(in the rows, 128 means zero)
One hidden turn or mirror swaps the rows below in pairs. Which row is each named row swapped with?
The rows were stretched afterwards, more along some directions than others.
buso: [116 140 147 173 180  97  88 141 148  96 125 137 126 137 141 148 145]
pakot: [121 137 154 176 177 107  83 152 146  96 110 133 117 139 146 140 149]
ranif: [120 103 119 193 148 123  71 148 167 110 125 122  91 109 140 130 124]
Kuzu: [115  93 126 150 166 117  99 152 154 137 124 137  99 110 128 153 128]
Kur: [118 134 150 167 165 116  94 150 142  94 118 126 124 142 139 148 149]
ros: [132 125 157 134 175 110 116 152 123 125 125 142 115 138 132 143 147]
rut: [114  99 136 142 164 109  99 146 153 137 129 147 110 120 127 152 135]
lesi: [104 112 111 182 141 129  93 144 173 116 130 124  93 115 133 129 122]
mapek: [120 138 153 168 163 102  81 151 153  92 119 133 125 140 146 153 142]
sok: [115 108 160 139 160 114 110 162 116 127 112 139 108 123 152 147 141]
Pas: [111 135 151 174 164  95  93 149 135 100 118 137 117 130 152 147 150]
dizu: [110 109 115 176 131 131  81 140 182 107 127 124 101 116 137 140 118]
Rin: [112 113 123 186 157 133  77 142 172 111 129 129  97 122 138 131 131]
dep: [107 116 129 183 148 132  86 165 169 113 129 125  99 113 134 131 122]
Gevir: [109 122 127 169 138 134  92 151 181 107 138 124  95 124 125 138 121]
Pori: [110 109 125 189 145 132  86 150 164 113 123 124  92 113 137 123 120]
menon: [106 115 126 168 140 127  94 145 171 108 147 125  88 119 127 133 123]
fatuk: [106 107 127 136 149  97 121 134 150 140 139 149 115 123 131 140 133]
kofe: [114 124 168 134 170 102 113 161 117 131 120 143 117 125 148 144 144]
fod: [118 129 158 133 174  92 125 146 119 126 132 150 115 136 137 141 148]
kibu: [108 105 124 142 171 104 108 143 148 140 138 139 108 115 125 133 128]
bifo: [117 113 128 176 137 133  82 143 173 103 132 125  95 120 134 139 116]
vuv: [118 139 154 174 159 111  95 160 137 102 108 126 116 135 149 145 145]
kasur: [119 142 156 171 166 109  98 147 139  99 116 127 122 141 141 139 147]
Vabid: [109  98 120 140 147 110 110 140 154 141 139 141 105 114 132 150 128]
meze: [114 108 121 184 132 127  87 148 159 105 126 121  98 113 133 119 113]
gev: [107 110 122 187 149 137  82 150 164 113 122 123 105 120 143 123 128]
tisi: [108 101 128 144 175 116  96 155 164 134 132 141 102 110 124 146 124]
vuguz: [128 118 167 139 171 103 110 155 115 124 117 144 119 133 140 139 147]
mibo: [ 98 113 123 179 138 127  91 148 174 117 135 122  96 114 141 130 122]
bages: [107 120 157 131 155  99 121 145 116 123 125 140 115 124 150 142 141]
Fimoz: [133 129 147 179 162 115  75 148 139  99 105 124 122 136 146 134 142]
kago: [104 110 115 180 150 123  82 140 179 106 141 129  95 118 139 133 125]
Leva: [116 124 161 141 168 100 121 153 111 129 131 140 108 125 148 129 142]
Vifo: [111  96 128 146 145 100 113 141 132 144 132 144 108 108 138 140 129]
Vul: [111  98 128 141 166 111 103 139 151 140 135 146 102 113 129 138 132]
Nor: [123 140 158 176 161 108  81 152 141  99 113 130 123 137 148 139 142]
vemav: [101 109 117 184 158 131  87 158 170 119 129 129  92 112 142 127 131]
ranag: [109 145 156 167 155 113 103 150 147  92 121 129 128 149 142 135 148]
fegak: [111 100 136 141 152 108 110 152 145 143 138 143  98 110 134 154 130]
dofa: [116 140 144 177 176 106  85 150 150  96 116 130 122 132 149 139 143]
menal: [128 115 154 144 177 102 110 158 122 134 123 141 104 121 149 147 146]
Pote: [125 123 154 142 175  97 112 154 118 125 121 144 114 130 145 142 145]
bodar: [121 119 159 140 167  99 118 152 116 130 123 145 112 124 153 144 146]
funa: [124 136 148 163 147 105  98 133 135  94 118 132 123 141 141 142 150]
Pasos: [111  99 133 144 156 108 113 141 139 141 140 141 106 114 132 131 132]
Goruv: [122 136 151 161 143 105  94 149 140 102 112 128 124 139 146 145 145]
baf: [116 105 125 140 161 103 108 135 158 140 139 147 111 119 124 144 129]
monu: [108 126 152 137 155  99 133 147 114 125 128 136 114 128 144 129 136]
tegut: [109 139 166 165 166  99  93 160 136  94 118 139 122 140 145 152 151]

Swapped with fatuk: menal
Swapped with Leva: rut
Swapped with Gevir: Pas

